In the rows, 128 means zero.
The rows below come in pairs that one turn or mirror swaps. Which row does each named row swap with?
q_445: [164 129 127 131  94 153 146 119 149 151  98 141 157 129 140  96 118 103]
q_983: [171 107 101 141 156 165 156 122 133 113 159 159 143 143 112 109 129 110]
q_391: [145 132 112 120 130 161 118 139 165 109 134 147 110 119 126 129 126 104]
q_167: [152 112 127 125  97 168 167 123 138 155 100 153 150 135 120  96 123 111]
q_889: [176 110 146 158 125 165 180 127 150 137 148 137 165 127 139 118  95 111]
q_441: [158 128 126 130  87 152 147 118 144 149  98 140 156 132 136 103 123 103]
q_883: [164 130 136 129  86 166 154 120 184 111 139 140 118 114 123 128 118  89]
q_370: [175 108 109 143 163 160 160 122 134 115 159 147 143 151 125 107 123 108]
q_351: [182 104 114 146 164 155 157 125 136 108 153 155 143 141 116 109 120 103]
q_944: [149 141 106 123 139 155 114 126 164 122 139 145 109 123 135 131 119 105]
q_186: [166 133 128 118 130 156 105 121 131 152 143 145 143 118 153 138 112 107]
q_922: [169 116 142 149 128 163 173 122 138 143 109 158 145  93 129 128 107 117]
q_138: [149 111 134 109 103 157 163 120 143 149 165 117 147 153 107 130  93  91]
q_24: [167 136 134 107 113 143 172 128 152 125 156 128 133 101  90 140 115  90]
q_578: [152 111 134 110 106 161 167 120 142 154 159 111 155 150 106 130  95 100]
q_6: [164 132 129 115 109 140 176 122 142 119 151 134 125 109  83 134 120  89]
q_144: [159 146 137 120  81 164 156 125 171 118 140 133 121 117 123 130 116  87]
q_54: [155 113 125 106 101 128 155 123 148 156 155 110 145 137 113 132  98 104]
q_323: [182  98 104 144 165 155 161 119 142 120 159 147 141 146 119 112 122 103]
q_923: [153  87 125 144 147 160 145 112 172 130 126 126 137 144 133 115  96 126]
q_460: [156 125 100 120 136 154 108 129 162 121 144 146 115 117 133 134 122 118]
q_153: [160 124 111 116 137 162 113 133 166 114 136 146 105 118 127 134 116 107]
q_699: [165 124 119 125 138 150 101 128 150 150 141 140 126 118 148 135 118 108]
q_905: [176 109 110 151 165 156 165 122 134 110 157 141 144 141 127 114 116 111]
q_339: [179 120 142 128 118 158 152 112 129 166 147 136 164 120 150 142 100 112]
q_249: [175 120 114 121 149 179 154 118 125 129 160 155 142 148 104 101 137  86]
q_303: [143 100 124 111 113 173 189 125 143 145 131 143 134 128  94 106 105 115]
q_169: [175 134 123 108 136 178 152 119 117 131 162 154 157 141 108 106 134  87]
q_810: [183 102 143 158 126 167 180 119 165 126 152 136 157 124 134 118  97 112]
q_512: [172 142 138 137  91 145 151 130 153 137 106 130 162 113 137 111 115  99]
q_308: [156 116 148 123 103 176 177 123 135 139 153 122 148 139 110 141  89  94]
q_694: [140 103 114 112 129 172 176 133 157 120 145 144 119 123  83 115 117 112]
q_171: [147 128 112 118 131 159 110 138 165 117 138 148 110 124 136 130 127 107]
q_619: [154 115 147 122 104 174 169 127 136 142 157 116 156 144 110 136  90  95]
q_704: [155 112 115 126  97 107 155 120 153 146 124 130 138 110 124 118 110 117]
q_447: [165 106 105 146 129 115 152 118 153 133 123 136 131 106 133 119 113 125]
q_43: [178 130 126 122 128 149 121 121 128 159 139 140 149 125 156 147 115 114]
q_520: [153 113 114 124 116 143 148 109 175 101 134 134 123 150 102 105 129  90]
q_867: [165 113 140 142 135 161 163 129 143 147 110 146 143  90 128 126  99 130]
q_903: [165 119 110 148 167 163 159 124 138 119 160 154 146 148 115 107 118 106]
q_895: [172 134 127 101 122 181 152 132 129 136 154 156 154 144 103 118 142  88]
q_912: [153 120 108 118 134 162 113 133 172 122 131 152 108 122 127 127 128 104]
q_14: [168 146 140  99  92 172 156 126 143 137 145 152 154 123 108 120 135  84]
q_550: [170 141 135 133  86 152 147 123 143 138 102 130 159 123 138 109 117  96]

q_699 swaps with q_249
q_922 swaps with q_24
q_171 swaps with q_370
q_694 swaps with q_447

The rows below come in pairs that one turn or mirror swaps. Which row does each named row swap with?
q_822: [130 141 120 119 117 126 137 136  96 126 105 134 146  88 129  83 140 113
 124]
q_429: [129 156 128 120 122 127 131  88  91 139 152 128 160 121 124 119 152 107
 122]
q_409: [128 164 128 108 117 122 138 121  96 141 106 126 150  91 124 102 113 111
 119]
q_337: [121 145 156  99 133 113  99 158 101 124 139 143 161 139 141 106 137 106
 123]
q_980: [153 118 129 106 133 121 129 137 111 124 136 112 177  99 115 143 134 124
 131]
q_797: [136 164 128 110 122 118 130 119  94 144 108 132 151  71 126 110 142 112
 117]
q_131: [144 151 116  89 119 124 138 160  98 126 107 135 149  83 104 132 143 112
  93]
q_783: [127 132 103 124 117 115 128 141  91  99 143 126 177 102 153 125 140 126
 112]
q_387: [145 112 131 114 118 124 147 139  85 116 147 134 151 121 113 159 168 128
  97]
q_622: [130 156 148 128 124 120 142 143  96 156 123 128 168 169 139 145 143 107
 138]
q_405: [134 173 130 122 123 123 136 145  88 136 101 127 171  72 131 129 136 120
 135]
q_546: [120 157 154 108 108 117 113 128  97 153 119 146 139 143 159 114 143 120
 111]
q_234: [108 140 122 110 108 125 153 131  78 127 128 126 138 131 131 182 167 102
 121]
q_341: [156 111 124 107 130 121 134 121  99 125 102 123 166 112 112 139 132 100
 133]
q_876: [124 159 112 113 130 121 145 148  85 136  91 122 160 103 138 177 147  95
 121]
q_477: [138 196 129 121 129 122 136 152  87 119 109 136 172  98 137 110 142 109
 122]
q_808: [130 159 130 128 122 120 133 197  95 134 112 122 150 153 132 127 150 118
 113]
q_208: [144 129 154 104 123 131 124 135  97 121 151 148 165 119 129  99 128  98
 120]
q_198: [109 162 138 123 122 123 132 158  69 151 120 142 109 134 133 123 166 117
 135]
q_987: [124 110 133 105 127 117 118 177  91 109 123 124 159  89 129 146 147 110
 127]
q_161: [126 186 119 116 132 118 130 186  80 145 130 134 153 140 139 111 139 112
 123]
q_976: [125 124 129 112 120 122 136 160  80 140 137 129 166 157 123 141 146 102
  74]
q_737: [154 120 134 125 127 126 147 120  85 122 101 122 164 109 112 155 146  94
 114]
q_902: [143 130 128 102 130 118 135 115  90 119 131 134 176 145 135 104 138 107
 143]
q_46: [111 137 125 107 129 109 135 177  98 164 117 137 111 129 137 125 147 105
 122]
q_840: [138 167 106 136 121 121 145 167  99 108 134 129 144  95 128 121 143 116
 143]
q_820: [110 149 127 122 116 107 147 177  70 149 107 129 115 135 122 135 146 117
 114]
q_401: [135 123 111 102 133 122 135 140  92 161 137 138 155 112 146 167 150 103
  85]
q_185: [108 159 134 121 120 109 139 177  66 161 115 137 123 129 139 132 169 111
 116]
q_72: [130 172 128 129 125 119 126  94  91 120 139 126 154 132 133 137 147 106
 134]
q_890: [122 168 150 107 130 114 131 168  67 151 107 151 128 138 125 138 156 101
  97]
q_416: [133 188 142 124 126 114 130 127  91 124 102 143 158 149 124 129 157 114
 111]
q_262: [110 129 119 125 113 123 152 140  74 147 146 122 135 128 125 170 176 111
 123]
q_941: [141 159 128 118 126 117 138 149  99 102 142 126 162  80 123 104 154 118
 119]
q_658: [129 171 134  99 131 112 141 178  88 141 105 144 134 115 123 159 156 100
  99]
q_32: [133 150 126 117 136 127 131 127  90 145 171 126 176 138 157 136 134 111
 129]
q_670: [133 118 120 134 116 113 124 148  75 129 104 119 133  83 149 152 147 116
 122]
q_885: [124 161 130  83 117 129 146 159 102 135 134 155 126 130 128 130 142  82
  95]
q_223: [132 111 138 120 121 117 138 188  92 134 147 132 142 117 130 152 145 114
 141]
q_210: [121 148 145 107 111 131 151 144  61 119 134 151 132 120 123 162 172  97
 100]
q_163: [112 156 136  89 133 113 142 184  93 146 153 136 133 126 141 141 156  89
 105]
q_802: [143 141 113 132 126 114 128 142 113 136 139 108 189 112 124 137 126 131
 116]
q_423: [125 128 145 106 133 127 131 164  72 134 147 129 165 170 134 129 151 103
 114]
q_56: [129 163 146  88 134 124 135 134  93 164 150 123 158  92 138 141 147 123
 144]
q_887: [125 151 128 103 121 135 133 119  86 143 109 136 131  72 128 123 143 105
 132]
q_247: [129 133 134 115 124 117 137 157  85 146 118 131 159 177 135 132 145 107
 144]
q_805: [136 142 152 112 131 122 139 148  44 126 138 134 138 115 117 126 180 117
 112]
q_674: [132 122 145 117 127 123 132 112  92 149 122 141 153 162 131 116 141 109
 109]
q_843: [148 147 121  99 131 132 127 149 112 126 102 119 167  96 122 124 124  93
  96]
q_712: [118 134 123  98 126 100 119 153 106 133 153 144 144 147 145 149 145 118
  90]
q_439: [133 185 135 124 128 120 129 123  95 136 151 132 157 100 142 144 139 116
 150]
q_427: [131 103 116 136 125 120 148 139  91 148 114 115 159 116 137 153 140 121
 141]
q_798: [136 103 119  98 133 105 147 155  91 131 125 126 144 140 124 163 154 110
 140]
q_326: [141 152 120 148 120 119 129 134  88 131 141 139 177 133 142 116 164 143
 111]

q_820 swaps with q_409
q_843 swaps with q_808
q_161 swaps with q_131
q_427 swaps with q_674
q_737 swaps with q_622
q_887 swaps with q_198

